[[-27 -15  19  -8  33 -38 -17 -14  -1 -22]
 [-26   2 -12 -22   8  -3   8 -18 -10 -23]
 [  1  -6  20   3  14   3 -16  -4   7   7]
 [-18  17 -10   7  30 -19   9  -2  18  -4]]
->
[[ -1 -22 -27 -15  19  -8  33 -38 -17 -14]
 [-10 -23 -26   2 -12 -22   8  -3   8 -18]
 [  7   7   1  -6  20   3  14   3 -16  -4]
 [ 18  -4 -18  17 -10   7  30 -19   9  -2]]

[[  1  -1  -1   0   1  -1  -2   1   0   1   0   1]
 [  1   5  47   3  11 -30  23   0   0  31  45  -4]]
->
[[  0   1   1  -1  -1   0   1  -1  -2   1   0   1]
 [ 45  -4   1   5  47   3  11 -30  23   0   0  31]]

[[ -8   2 -46  26]
 [-33  22  51   6]
 [ 24  23 -14  -8]
 [-17   9  49  -3]
 [ 28  11 -17 -12]
 [ 17  23 -13  -4]
 [ 28  25 -20  -7]
 [  6 -33   9   6]
 [-18  -2 -37  36]
 [ -8  -5 -19 -25]
 [-12   2 -45  31]]
->
[[-46  26  -8   2]
 [ 51   6 -33  22]
 [-14  -8  24  23]
 [ 49  -3 -17   9]
 [-17 -12  28  11]
 [-13  -4  17  23]
 [-20  -7  28  25]
 [  9   6   6 -33]
 [-37  36 -18  -2]
 [-19 -25  -8  -5]
 [-45  31 -12   2]]

[[-21   5  -1  -4  -1 -18  -8  -4 -11  -9   1  -3   4]
 [ 11  -5  -2   1   0   4   4   0   4   3  -2   2  -4]
 [ 19  -7  -2   0  -4  13   1   4  10   7   0   4  -2]
 [ -6   2   1   2   1  -4   1   0   0  -4  -1   0   0]
 [-34   4  -1 -11   6 -27 -17 -13 -15 -15   5  -5   7]
 [ 38  -7   0   7  -9  31   9  12  16  17   3   7  -4]]
->
[[ -3   4 -21   5  -1  -4  -1 -18  -8  -4 -11  -9   1]
 [  2  -4  11  -5  -2   1   0   4   4   0   4   3  -2]
 [  4  -2  19  -7  -2   0  -4  13   1   4  10   7   0]
 [  0   0  -6   2   1   2   1  -4   1   0   0  -4  -1]
 [ -5   7 -34   4  -1 -11   6 -27 -17 -13 -15 -15   5]
 [  7  -4  38  -7   0   7  -9  31   9  12  16  17   3]]

[[  2  -2   2   2   0]
 [  0  -1   1   1   3]
 [-43  -3   7  22   0]
 [  0  -2   0   1   1]
 [ -1   2   0  -3  -2]
 [  3 -30 -20 -33   7]
 [  2 -18   0  10 -29]
 [ -1   1  -2   0   1]]
->
[[  2   0   2  -2   2]
 [  1   3   0  -1   1]
 [ 22   0 -43  -3   7]
 [  1   1   0  -2   0]
 [ -3  -2  -1   2   0]
 [-33   7   3 -30 -20]
 [ 10 -29   2 -18   0]
 [  0   1  -1   1  -2]]

[[ -4   7   8  -7  16]
 [ -4   8  -2   4   3]
 [  0 -17  28  -9   0]
 [ -2   3 -24   2  -7]
 [  2  -1 -12  12 -12]
 [ -1  -7  -9   0 -22]
 [ -2 -15  12   7  -4]
 [  2 -15   9   3  14]
 [ -6  -5 -22   1  11]
 [  1  21  43   3  -3]
 [ -9   6 -36  10   7]]
->
[[ -7  16  -4   7   8]
 [  4   3  -4   8  -2]
 [ -9   0   0 -17  28]
 [  2  -7  -2   3 -24]
 [ 12 -12   2  -1 -12]
 [  0 -22  -1  -7  -9]
 [  7  -4  -2 -15  12]
 [  3  14   2 -15   9]
 [  1  11  -6  -5 -22]
 [  3  -3   1  21  43]
 [ 10   7  -9   6 -36]]

[[ 33  42  40  40 -28  -5 -41 -37 -45  39  41  11 -42]
 [-26 -18 -22 -32 -28 -14  37  24  32 -24 -22 -30  40]
 [ -6 -42  27 -38  32 -41 -27 -10 -15 -34  36 -11 -23]
 [ 37 -22 -25  38  26   4 -20 -36 -32 -21  38 -29 -31]]
->
[[ 11 -42  33  42  40  40 -28  -5 -41 -37 -45  39  41]
 [-30  40 -26 -18 -22 -32 -28 -14  37  24  32 -24 -22]
 [-11 -23  -6 -42  27 -38  32 -41 -27 -10 -15 -34  36]
 [-29 -31  37 -22 -25  38  26   4 -20 -36 -32 -21  38]]

[[ -1 -12  15 -34  41  -4]
 [-38   7   3   0  31 -35]
 [ 31 -17  45   6  43  15]]
->
[[ 41  -4  -1 -12  15 -34]
 [ 31 -35 -38   7   3   0]
 [ 43  15  31 -17  45   6]]
---
[[ 32  47 -28  48  33  46  43 -41  49 -40 -28  22  45 -20]
 [ 36 -49  10   8  37  33  41  43  -5  28 -40  45 -38  44]
 [-20  47   7 -41 -42 -28 -20 -48 -40 -45 -40 -32 -44 -38]
 [-35  41 -33  32 -41 -43 -41 -43  34  33  37 -30  35 -42]
 [  6  37  -1  47  37  41  40 -40  48  22  29  24  47  38]
 [-29 -26 -40  39  38  47  25 -23  37  41  -7  45  12  45]]
->
[[-20  44 -38 -42  38  45]
 [ 45 -38 -44  35  47  12]
 [ 22  45 -32 -30  24  45]
 [-28 -40 -40  37  29  -7]
 [-40  28 -45  33  22  41]
 [ 49  -5 -40  34  48  37]
 [-41  43 -48 -43 -40 -23]
 [ 43  41 -20 -41  40  25]
 [ 46  33 -28 -43  41  47]
 [ 33  37 -42 -41  37  38]
 [ 48   8 -41  32  47  39]
 [-28  10   7 -33  -1 -40]
 [ 47 -49  47  41  37 -26]
 [ 32  36 -20 -35   6 -29]]

[[ 13  44]
 [ -6 -15]
 [  8  28]
 [ -8 -26]]
->
[[ 44 -15  28 -26]
 [ 13  -6   8  -8]]

[[-36  35 -26  -6  35  -5 -35 -38  -2  44]
 [  0  45  33 -13 -11   1 -13 -34  45 -12]]
->
[[ 44 -12]
 [ -2  45]
 [-38 -34]
 [-35 -13]
 [ -5   1]
 [ 35 -11]
 [ -6 -13]
 [-26  33]
 [ 35  45]
 [-36   0]]

[[-35 -10 -34   1  25 -35 -39  10  12  31 -36 -20  -3   2   4]
 [ 10 -33   1  19  14   2 -36 -18  33 -19  28 -27  35  38   2]
 [-14  30 -25 -32  35 -20  33 -15 -11  40 -35  27 -39 -36  -9]]
->
[[  4   2  -9]
 [  2  38 -36]
 [ -3  35 -39]
 [-20 -27  27]
 [-36  28 -35]
 [ 31 -19  40]
 [ 12  33 -11]
 [ 10 -18 -15]
 [-39 -36  33]
 [-35   2 -20]
 [ 25  14  35]
 [  1  19 -32]
 [-34   1 -25]
 [-10 -33  30]
 [-35  10 -14]]

[[ 33  -4  -8 -41   9 -15]
 [  5  53 -17  11 -21   3]
 [ -5  -8   9 -25   9   5]
 [ -1   4 -14  17 -12 -25]
 [ 13 -45  -3   1 -12   4]
 [ 13 -49  27 -21 -21  30]
 [-11 -14  40 -29 -11   9]
 [ -2 -48  23   1  -3  54]
 [  3 -12  -9   3  29  10]
 [  4  17  -6 -16 -17 -21]]
->
[[-15   3   5 -25   4  30   9  54  10 -21]
 [  9 -21   9 -12 -12 -21 -11  -3  29 -17]
 [-41  11 -25  17   1 -21 -29   1   3 -16]
 [ -8 -17   9 -14  -3  27  40  23  -9  -6]
 [ -4  53  -8   4 -45 -49 -14 -48 -12  17]
 [ 33   5  -5  -1  13  13 -11  -2   3   4]]

[[-21   4 -20   1  -2  15   6]
 [ 10  -4   5   4   4   7   5]
 [  9  22   2  -2  -2  10 -17]
 [ 17  17  -3   0  -3   0   0]
 [ -5  -9 -12  -1  -3 -11 -27]
 [  2  -5  -5  -1   7  -2 -39]
 [ -1 -20 -14  -2  -4   3 -25]
 [ -1 -13 -10  -2  -5   8   4]
 [ -6  20  -5   3   9 -11 -12]]
->
[[  6   5 -17   0 -27 -39 -25   4 -12]
 [ 15   7  10   0 -11  -2   3   8 -11]
 [ -2   4  -2  -3  -3   7  -4  -5   9]
 [  1   4  -2   0  -1  -1  -2  -2   3]
 [-20   5   2  -3 -12  -5 -14 -10  -5]
 [  4  -4  22  17  -9  -5 -20 -13  20]
 [-21  10   9  17  -5   2  -1  -1  -6]]

[[ 16  21  43  30 -19  26  36   8 -41]
 [  8   0   0  38  27 -31  34  18 -45]]
->
[[-41 -45]
 [  8  18]
 [ 36  34]
 [ 26 -31]
 [-19  27]
 [ 30  38]
 [ 43   0]
 [ 21   0]
 [ 16   8]]
